Small tables with named rows and columns. After each table, cells are looked up by row and column.

ret:
cols = kilete, tur, tekevir, loru, kef, teza, vefarok, nofafu, sif
luto: [155, 144, 80, 80, 125, 117, 170, 134, 85]
lop: [52, 65, 129, 104, 159, 124, 83, 130, 117]
kugo: [44, 60, 147, 93, 159, 102, 73, 125, 128]
palat: [110, 110, 176, 195, 81, 103, 97, 128, 116]
leb: [71, 82, 184, 170, 118, 103, 71, 114, 129]
gim: [44, 59, 109, 80, 171, 125, 76, 104, 129]
ravove: [59, 72, 177, 136, 145, 124, 83, 135, 105]
bovura: [125, 122, 171, 189, 83, 122, 116, 123, 102]

What is the kilete of ravove in ret?
59
What is the sif of ravove in ret?
105
What is the sif of lop in ret?
117
What is the vefarok of bovura in ret?
116
What is the sif of palat in ret?
116
What is the tekevir of luto in ret?
80
What is the tekevir of leb in ret?
184
What is the nofafu of lop in ret?
130
What is the teza of luto in ret?
117
What is the loru of ravove in ret?
136
What is the kef of palat in ret?
81
What is the nofafu of gim in ret?
104
What is the tekevir of lop in ret?
129
What is the teza of palat in ret?
103
What is the kilete of luto in ret?
155
What is the vefarok of lop in ret?
83
What is the sif of bovura in ret?
102
What is the loru of lop in ret?
104
Row with the largest loru: palat

tal.tsv
	tebi	tetima	vunuf	tufegol	lod	nom	zemisul
dap	-0.493	-0.458	-5.088	7.339	-5.686	4.711	2.396
kiletik	0.517	-1.165	-0.507	3.243	-8.577	1.722	5.105
suvanog	5.066	-3.113	-6.878	1.714	3.959	3.989	7.060
fas	1.674	-2.264	-7.716	7.320	1.520	5.251	3.762
par	1.729	-2.536	0.833	1.745	-8.163	1.535	7.333
non	-0.472	-0.406	-2.839	5.428	-8.478	3.387	3.087
gesaka	0.110	-1.182	-6.813	7.912	-1.929	5.279	2.432
lusaruz	3.710	-3.092	-7.713	4.910	3.744	4.665	5.632

gesaka, tetima: -1.182
kiletik, nom: 1.722
non, zemisul: 3.087
non, tebi: -0.472
gesaka, nom: 5.279
suvanog, lod: 3.959
Row with the largest tetima: non

dod
columns: doz, turade, rov, dumitad, duga, vup, zurimi, zopizag, miz, fega
bip: [68, 135, 101, 89, 146, 92, 19, 100, 45, 122]
bufis: [64, 147, 121, 68, 143, 55, 76, 53, 133, 136]
sizasud: [57, 161, 106, 73, 156, 55, 55, 49, 112, 122]
metote: [143, 85, 157, 77, 95, 88, 160, 106, 201, 152]
pufego: [99, 99, 99, 99, 99, 99, 99, 99, 99, 99]
kimif: [85, 111, 29, 128, 92, 116, 83, 91, 26, 73]
maz: [39, 147, 212, 178, 150, 171, 78, 174, 75, 24]
famo: [54, 138, 162, 99, 164, 110, 1, 134, 48, 108]
nuluge: [136, 66, 122, 139, 69, 150, 149, 154, 108, 76]
tupemin: [68, 135, 118, 107, 150, 109, 18, 119, 41, 87]
sel: [172, 162, 70, 93, 180, 69, 79, 68, 159, 47]
kivu: [67, 135, 102, 91, 149, 95, 11, 104, 39, 111]
zos: [131, 66, 61, 51, 65, 58, 130, 61, 139, 155]

nuluge, rov -> 122
nuluge, fega -> 76
sizasud, dumitad -> 73
tupemin, vup -> 109
maz, miz -> 75
zos, vup -> 58
kivu, fega -> 111
kimif, duga -> 92
tupemin, zurimi -> 18
kivu, dumitad -> 91
maz, turade -> 147
pufego, miz -> 99

pib =
	rab	mar	veso	kugepiz	kolev	tugat	pinamu
meb	865	682	478	384	485	382	331
tepubil	921	597	495	432	443	469	389
roset	842	660	428	420	628	380	454
gez	391	737	649	466	810	435	635
gevoz	424	677	655	480	732	206	370
kol	962	728	439	480	456	519	481
zokefo	515	829	590	562	732	598	721
dab	710	641	457	535	752	402	535
fil	618	832	503	567	742	384	592
bolu	823	478	510	794	636	598	631
falibe	845	752	433	477	548	241	272
med	931	712	411	449	528	382	403
nos	338	713	730	525	780	664	807

kol, kolev -> 456
kol, veso -> 439
tepubil, veso -> 495
dab, veso -> 457
med, rab -> 931
roset, pinamu -> 454
nos, kolev -> 780
falibe, mar -> 752
med, pinamu -> 403
meb, mar -> 682
med, tugat -> 382
falibe, kugepiz -> 477
fil, pinamu -> 592
gez, veso -> 649
dab, mar -> 641
kol, rab -> 962
roset, rab -> 842
roset, mar -> 660
Row with the largest kolev: gez

dul =
|  | dunudun | nepi | velig |
|---|---|---|---|
| bar | 102 | 110 | 123 |
| rezu | 149 | 215 | 161 |
| pob | 101 | 100 | 240 |
| gefegip | 120 | 134 | 95 |
| sikogi | 22 | 162 | 91 |

velig of gefegip is 95
dunudun of bar is 102
nepi of sikogi is 162
dunudun of rezu is 149
dunudun of sikogi is 22
nepi of rezu is 215
nepi of bar is 110
dunudun of gefegip is 120
velig of rezu is 161
velig of pob is 240
dunudun of pob is 101
nepi of pob is 100

bop =
fields: nevag, liga, par, lomupog, surimin, tukefe
dip: [3.42, 3.70, 3.98, 4.60, 6.16, 4.69]
bam: [1.73, 3.05, 5.37, 2.62, 2.96, 2.12]
megoz: [8.20, 3.94, 4.74, 4.67, 2.74, 3.18]
sobafep: [8.21, 3.82, 4.47, 5.39, 1.65, 2.90]
vofofek: [6.36, 3.50, 3.57, 1.48, 6.92, 4.08]
vir: [4.20, 4.20, 4.20, 4.20, 4.20, 4.20]
nuv: [4.39, 4.52, 0.13, 3.71, 5.33, 4.74]
bod: [2.79, 6.46, 6.15, 2.30, 5.92, 6.74]
lum: [1.36, 3.38, 5.84, 1.44, 2.17, 2.18]
vel: [5.02, 2.86, 4.69, 6.27, 3.78, 2.51]
meragas: [2.06, 3.08, 5.26, 1.65, 2.85, 2.83]
gevo: [3.82, 0.18, 7.99, 4.52, 2.15, 9.54]
robu: [1.72, 3.01, 5.30, 2.44, 2.77, 2.17]

What is the tukefe of vel in bop? 2.51
What is the lomupog of megoz in bop? 4.67
What is the lomupog of robu in bop? 2.44
What is the liga of megoz in bop? 3.94
What is the nevag of vir in bop? 4.20
What is the lomupog of vir in bop? 4.20
What is the liga of gevo in bop? 0.18
What is the tukefe of vir in bop? 4.20
What is the par of meragas in bop? 5.26
Row with the largest lomupog: vel

